In the rows, zero is written as 128.
A single turn carries every row of the set below to another of its rows. Some are shown first; where does it send the rows asked next?
Lafem: [152 149 150 121 129 154 117 125 105 151 142 145  91]
nalav: [159 142 145 139 145 146 122 138 143 128 137 140 116]
doduf: [131 145 113 138  98 148  95 141 120 126 150 137 115]
Tipa: [180 136 124 129 130 146  95 108 137 153 128 161 117]
falo: [168 170 111 114 121 153 109 133 123 134 140 138 131]
Kul: [135 145 111 120  98 143 127 132 108 130 141 144  94]
Maves: [162 137 117 132 112 152 125  95 128 123 135 149  98]
fel: [150 158 132 136 145 116 106 141 114 131 118 149 128]
zod: [138 133 121 106 124 140  88 121 103 155 120 154  93]
kitu: [130 119 123 123 132 139 112 119 129 110 117 153  98]
vib: [153 134 123 157 112 136  99 130 130 158 127 137 121]
mebar: [152 144 116 130 106 149 106 135 127 127 119 170 144]
ziva: [122 133 136 132 132 137 111 126 131 123 130 179 120]
feza: [148 145 128 104 139 165  94 111 118 118 120 138 113]
vuk: [144 151 123 123 118 110  83 110 117 148 126 152 109]

zod turns into kitu
ziva turns into doduf
Lafem turns into feza
Now these:
vib turns into fel
falo turns into Tipa

A single turn carries every row of the set below to another of its rows. Some are shown first; where does it send the rows asked next?
fet: [134 130 113 118 110 110 129 134 141 126 137 100]
zavuz: [139 137 113 114 112  97 124 134 146 129 125 122]
zipo: [152 147 145 117 123 102 122 134 145 116 113 150]
zado: [126 142 139 141 109 150 161 149 133 109 131 110]
dufol: [153 150 127 130 129 108 126 135 143 131 102 144]
guki: [119 136 129 135 114 132 152 140 133 112 139  93]
beg: [110 128 148 134 115 119 143 130 129 117 137 101]
rapo: [122 143 147 123 120  96 134 133 140 124 111 149]
Pomut: [142 137 132 148 120 149 143 140 132 118 130  96]
zom: [120 136 121 125 122 106 141 134 134 117 136  96]
muv: [139 133 137 119 128 101 121 125 137 114 135 104]
kif: [147 144 141 151 115 159 148 145 136 118 119 119]
totez: [114 133 157 142 109 139 152 137 129 114 133 110]
gika: [157 153 137 138 122 129 135 143 144 127  99 152]
nunas: [119 139 163 143 106 144 155 141 133 113 123 132]
dak: [132 128 121 128 104 132 139 139 139 120 142  95]
tem: [155 151 155 126 117 124 132 142 144 113 111 157]
bufo: [135 133 130 135  97 150 147 147 139 118 137 106]
zur: [149 146 134 131  96 144 145 152 147 121 114 151]
Dozi: [147 143 119 126 134  98 122 130 141 132 113 122]
Leku: [145 141 138 114 129  93 118 128 143 117 124 127]
Musi: [132 149 144 141 106 152 161 153 138 110 118 135]
neti: [143 140 136 135  93 157 150 152 142 118 124 129]
riba: [138 154 142 133 110 136 155 152 142 115 106 157]
Sano: [139 134 124 140 127 128 134 132 133 123 133  89]
gipe: [125 145 162 138 107 134 150 143 137 117 112 153]
musaf: [153 151 142 148 117 150 144 147 139 122 106 142]
gom: [111 130 142 126 121  99 135 126 131 121 133 107]
Furit: [140 133 153 137 115 145 140 138 134 105 142 100]
vibod: [151 148 128 121 102 122 135 147 150 126 108 157]
lapov: [147 144 119 114 109 103 127 141 150 130 113 144]
sudi: [138 155 133 123 118 110 143 145 144 121 103 158]
buzub: [152 147 160 136 111 147 142 145 141 108 117 146]
dif: [137 131 143 128 121 122 130 131 134 109 144  92]
zug: [133 149 123 116 124  91 135 138 142 123 110 142]
bezig: [146 140 159 140 110 155 146 143 137 104 131 122]
dape: [126 147 156 130 113 113 141 138 140 121 106 160]
dekub: [117 136 142 120 124  89 130 127 137 124 121 127]
Vutog: [140 137 118 131 132 106 124 129 137 128 126  99]
Kisuz: [126 142 118 117 126  90 134 133 140 122 124 116]

Dozi turns into musaf
Furit turns into Leku
Now these:
guki turns into zug
zur turns into dak
totez turns into dekub

